[[ 98 149 127]
 [150 145 157]
 [142 122 115]
 [126  99 118]]
|
[[145 157]
 [122 115]]

[[124 132 145 133 138]
 [105 126 125 124 129]
 [148 111 123 109 155]]
|
[[126 125]
 [111 123]]

[[132 117 132 132]
 [139 118 136 141]
 [153 139 143 142]]
|
[[118 136]
 [139 143]]

[[142 118 128]
 [119 102 119]
 [106 111 119]
 [110 117 121]]
|
[[102 119]
 [111 119]]

[[121 131 130 122 105]
 [122 133 132 122 112]
 [127 125 127 128 119]]
|
[[133 132]
 [125 127]]

[[128 128 132 127]
 [136 126 144 118]
 [134 119 104 110]
 [131 149 110 154]
 [128 126 128 129]]
|
[[126 144]
 [119 104]]

[[154 125  99 117 134]
 [120 139 136 143 136]
 [121 120 135 128 131]]
|
[[139 136]
 [120 135]]

[[103 115 134 117]
 [128 135 146 122]
 [111 109 135 143]]
|
[[135 146]
 [109 135]]
---
[[149 130 135 124 121 121 121 144 124 115 118]
 [127 124 124 118 137 134 126 122 138 124 133]
 [134 134 122 127 133 134 127 133 124 130 130]
 [128 126 132 123 125 133 127 138 126 122 130]
 [128 128 129 128 129 127 127 128 133 132 123]]
|
[[118 115 124 144 121 121 121 124 135 130 149]
 [133 124 138 122 126 134 137 118 124 124 127]
 [130 130 124 133 127 134 133 127 122 134 134]
 [130 122 126 138 127 133 125 123 132 126 128]
 [123 132 133 128 127 127 129 128 129 128 128]]

[[117 126]
 [144 137]
 [131 133]
 [101 122]
 [123 129]
 [146 131]
 [148 137]
 [111 121]
 [128 122]]
|
[[126 117]
 [137 144]
 [133 131]
 [122 101]
 [129 123]
 [131 146]
 [137 148]
 [121 111]
 [122 128]]

[[136 133 118 131 121 124 113 132 118 104 141]
 [126 130 112 144 126 144 117 129 126 108 136]
 [132 126 126 125 128 130 126 125 123 124 132]]
|
[[141 104 118 132 113 124 121 131 118 133 136]
 [136 108 126 129 117 144 126 144 112 130 126]
 [132 124 123 125 126 130 128 125 126 126 132]]

[[147 134 107 122 140 140 123 111]
 [122 132 124 126 141 123 134 132]
 [114 129 106 129 123 139 113 129]
 [143 117 151 126 115 110 143 127]
 [117 143 111 118 110 111 114 130]
 [137 142 148 113 109 108 142 126]
 [125 128 119 132 127 138 117 135]
 [141 111 136 137 137 142 141 122]
 [147 123 109 128 115 141 131 115]
 [122 114 112 140 125 143 118 146]
 [107 137 140 120 132 109 128 137]
 [136 113 152 145 135 145 139 145]]
|
[[111 123 140 140 122 107 134 147]
 [132 134 123 141 126 124 132 122]
 [129 113 139 123 129 106 129 114]
 [127 143 110 115 126 151 117 143]
 [130 114 111 110 118 111 143 117]
 [126 142 108 109 113 148 142 137]
 [135 117 138 127 132 119 128 125]
 [122 141 142 137 137 136 111 141]
 [115 131 141 115 128 109 123 147]
 [146 118 143 125 140 112 114 122]
 [137 128 109 132 120 140 137 107]
 [145 139 145 135 145 152 113 136]]

[[131 103 104 103 101 138 107 106 105 103 145 128 146]
 [115 138 135 154 136 132 154 157 151 143 145 117 120]
 [135 100 100 138 100 146 114 145 122 115 148 117 153]
 [122 113 108 153 109 152 144 155 145 153 148 103 150]]
|
[[146 128 145 103 105 106 107 138 101 103 104 103 131]
 [120 117 145 143 151 157 154 132 136 154 135 138 115]
 [153 117 148 115 122 145 114 146 100 138 100 100 135]
 [150 103 148 153 145 155 144 152 109 153 108 113 122]]

[[111 130 111 119 108]
 [133 122 140 132 134]
 [106 108 149 149 151]
 [121 119 123 133 112]
 [105 123 106 117 111]
 [104 110 148 147 145]
 [123 117 107 107 112]
 [109 139 107 142 115]]
|
[[108 119 111 130 111]
 [134 132 140 122 133]
 [151 149 149 108 106]
 [112 133 123 119 121]
 [111 117 106 123 105]
 [145 147 148 110 104]
 [112 107 107 117 123]
 [115 142 107 139 109]]

[[129 120 108]
 [140 112 106]
 [147 105 117]
 [106 140 128]
 [117 132 142]
 [117 132 140]
 [151 106 123]
 [119 133 123]
 [113 138 140]
 [145 120 142]
 [132 129 121]]
|
[[108 120 129]
 [106 112 140]
 [117 105 147]
 [128 140 106]
 [142 132 117]
 [140 132 117]
 [123 106 151]
 [123 133 119]
 [140 138 113]
 [142 120 145]
 [121 129 132]]
